[[117 123 126 118 112 138]
 [133 138 131 127 125 141]
 [118 128 140 124 132 122]
 [102 121 133 109 114 131]]
->
[[102 121 133 109 114 131]
 [117 123 126 118 112 138]
 [118 128 140 124 132 122]
 [133 138 131 127 125 141]]

[[116 127 142 125 137 115]
 [147 149 133 135 132 142]
 [129 149 142 121 127 148]
 [133 108 112 138 133 110]
 [144 112 108 146 134 118]]
->
[[116 127 142 125 137 115]
 [129 149 142 121 127 148]
 [133 108 112 138 133 110]
 [144 112 108 146 134 118]
 [147 149 133 135 132 142]]

[[138 113 135 121 132 123 133 135 152 111 124]
 [142 115 139 117 137 129 135 123 143 106 121]
 [137 122 130 129 134 134 127 122 136 135 119]
 [134 115 141 126 119 126 124 134 131 104 138]
 [126 144 140 113 123 134 111 139 120 119 128]
 [131 112 140 125 122 131 123 138 129 106 137]
 [149 113 137 129 126 128 134 125 127 120 141]]
->
[[126 144 140 113 123 134 111 139 120 119 128]
 [131 112 140 125 122 131 123 138 129 106 137]
 [134 115 141 126 119 126 124 134 131 104 138]
 [137 122 130 129 134 134 127 122 136 135 119]
 [138 113 135 121 132 123 133 135 152 111 124]
 [142 115 139 117 137 129 135 123 143 106 121]
 [149 113 137 129 126 128 134 125 127 120 141]]

[[137 105]
 [136 102]
 [117 124]]
->
[[117 124]
 [136 102]
 [137 105]]

[[156 133 150 129]
 [104 113 103 148]
 [121 116 119 149]
 [143 135 132 126]]
->
[[104 113 103 148]
 [121 116 119 149]
 [143 135 132 126]
 [156 133 150 129]]

[[132 128 123 145 107 123 130 134 127 115]
 [136 116 122 131 131 131 120 102 128 130]
 [143 115 129 121 135 131 131 110 143 142]
 [142 115 120 139 121 126 120 109 129 123]
 [140 115 121 136 126 128 121 105 129 126]
 [106 142 130 125 134 138 129 129 114 128]
 [119 127 125 124 140 138 121 105 119 135]
 [114 136 134 113 143 138 135 124 129 143]]
->
[[106 142 130 125 134 138 129 129 114 128]
 [114 136 134 113 143 138 135 124 129 143]
 [119 127 125 124 140 138 121 105 119 135]
 [132 128 123 145 107 123 130 134 127 115]
 [136 116 122 131 131 131 120 102 128 130]
 [140 115 121 136 126 128 121 105 129 126]
 [142 115 120 139 121 126 120 109 129 123]
 [143 115 129 121 135 131 131 110 143 142]]

[[101 130]
 [113 138]
 [138 121]
 [111 123]
 [142 127]
 [155 127]]
->
[[101 130]
 [111 123]
 [113 138]
 [138 121]
 [142 127]
 [155 127]]
---
[[114 142 127 143]
 [143 123 137 109]
 [126 151 131 123]
 [117 149 127 136]
 [117 149 127 136]]
->
[[123 137]
 [151 131]]

[[142 138 133 116]
 [157 116 120 120]
 [126 116 134 150]
 [149 117 128 136]]
->
[[116 120]
 [116 134]]

[[102 122 113]
 [120 121 117]
 [117 120 102]
 [124 130 100]
 [118 130 106]]
->
[[121 117]
 [120 102]]

[[124 118 108]
 [129 101 119]
 [109 148 102]]
->
[[101 119]
 [148 102]]

[[137 131 107 130]
 [109 114 106 127]
 [148 124 125 123]]
->
[[114 106]
 [124 125]]

[[129 109 146]
 [150 138 145]
 [139 112 134]
 [116 132 127]]
->
[[138 145]
 [112 134]]
---
[[138 120 133 156 141]
 [152 122 133 154 140]
 [153 123 132 148 137]]
->
[[153 123 132 148 137]
 [138 120 133 156 141]
 [152 122 133 154 140]]

[[115 138 141 123 100 149 153 127]
 [111 140 125 133 132 129 139 138]]
->
[[111 140 125 133 132 129 139 138]
 [115 138 141 123 100 149 153 127]]

[[122 124 128 130]
 [128 119 122 123]
 [128 120 132 116]
 [100 101 121 123]
 [123 127 129 132]
 [106 108 121 129]
 [131 120 126 120]
 [130 123 133 115]
 [121 125 135 132]
 [133 126 151 119]
 [126 119 122 111]]
->
[[126 119 122 111]
 [122 124 128 130]
 [128 119 122 123]
 [128 120 132 116]
 [100 101 121 123]
 [123 127 129 132]
 [106 108 121 129]
 [131 120 126 120]
 [130 123 133 115]
 [121 125 135 132]
 [133 126 151 119]]

[[117 108 121 129 116 101 102 116 128 102 120 145 113 146 116 147]
 [113 112 101 150 145 145 152 142 113 108 107 134 140 147 136 100]
 [145 118 131 112 148 107 113 110 132 131 121 109 141 140 150 121]
 [109 116 146 115 123 139 131 115 112 106 127 114 127 121 102 137]
 [146 109 130 123 121 108 106 130 156 131 148 131 102 131 149 153]]
->
[[146 109 130 123 121 108 106 130 156 131 148 131 102 131 149 153]
 [117 108 121 129 116 101 102 116 128 102 120 145 113 146 116 147]
 [113 112 101 150 145 145 152 142 113 108 107 134 140 147 136 100]
 [145 118 131 112 148 107 113 110 132 131 121 109 141 140 150 121]
 [109 116 146 115 123 139 131 115 112 106 127 114 127 121 102 137]]

[[151 107 152 143 151 106 145]
 [141 145 110 139 153 114 141]
 [134 142 107 136 145 115 134]
 [121 110 128 140 127 108 120]
 [139 147 134 124 134 149 139]
 [150 111 154 139 146 116 145]]
->
[[150 111 154 139 146 116 145]
 [151 107 152 143 151 106 145]
 [141 145 110 139 153 114 141]
 [134 142 107 136 145 115 134]
 [121 110 128 140 127 108 120]
 [139 147 134 124 134 149 139]]

[[104 131 100 122 152 100 123 131 132 126 122 114 111 151 155 114]
 [155 134 148 150 103 129 142 153 127 135 147 128 129 100 136 119]]
->
[[155 134 148 150 103 129 142 153 127 135 147 128 129 100 136 119]
 [104 131 100 122 152 100 123 131 132 126 122 114 111 151 155 114]]

[[145 131 120 149 123 117 113 123 125 114]
 [124 138 136 123 122 133 145 137 140 128]
 [127 136 145 122 126 130 135 135 131 134]
 [122 133 125 124 125 136 148 136 143 128]]
->
[[122 133 125 124 125 136 148 136 143 128]
 [145 131 120 149 123 117 113 123 125 114]
 [124 138 136 123 122 133 145 137 140 128]
 [127 136 145 122 126 130 135 135 131 134]]
---
[[110 134 129 118]
 [131 128 122 132]
 [128 135 133 142]
 [146 121 137 139]
 [121 109 126 155]]
->
[[110 134]
 [131 128]
 [128 135]]

[[104 129 127]
 [114 133 105]
 [ 99 114 137]
 [100 135 133]]
->
[[104 129]
 [114 133]
 [ 99 114]]

[[152 131 130]
 [150 133 130]
 [150 123 123]]
->
[[152 131]
 [150 133]
 [150 123]]

[[143 122]
 [125 150]
 [122 122]
 [133 123]]
->
[[143 122]
 [125 150]
 [122 122]]

[[ 99 157 140 118]
 [100 151 150 109]
 [122 139 116 118]]
->
[[ 99 157]
 [100 151]
 [122 139]]

[[108 144 124]
 [105 144 134]
 [143 124 136]
 [126 106 133]]
->
[[108 144]
 [105 144]
 [143 124]]

[[144 126 120 136]
 [134 135 126 140]
 [105 133 133 117]]
->
[[144 126]
 [134 135]
 [105 133]]

[[136 132 111 134]
 [148 127 122 127]
 [147 139 105 130]
 [126 137 128 118]]
->
[[136 132]
 [148 127]
 [147 139]]
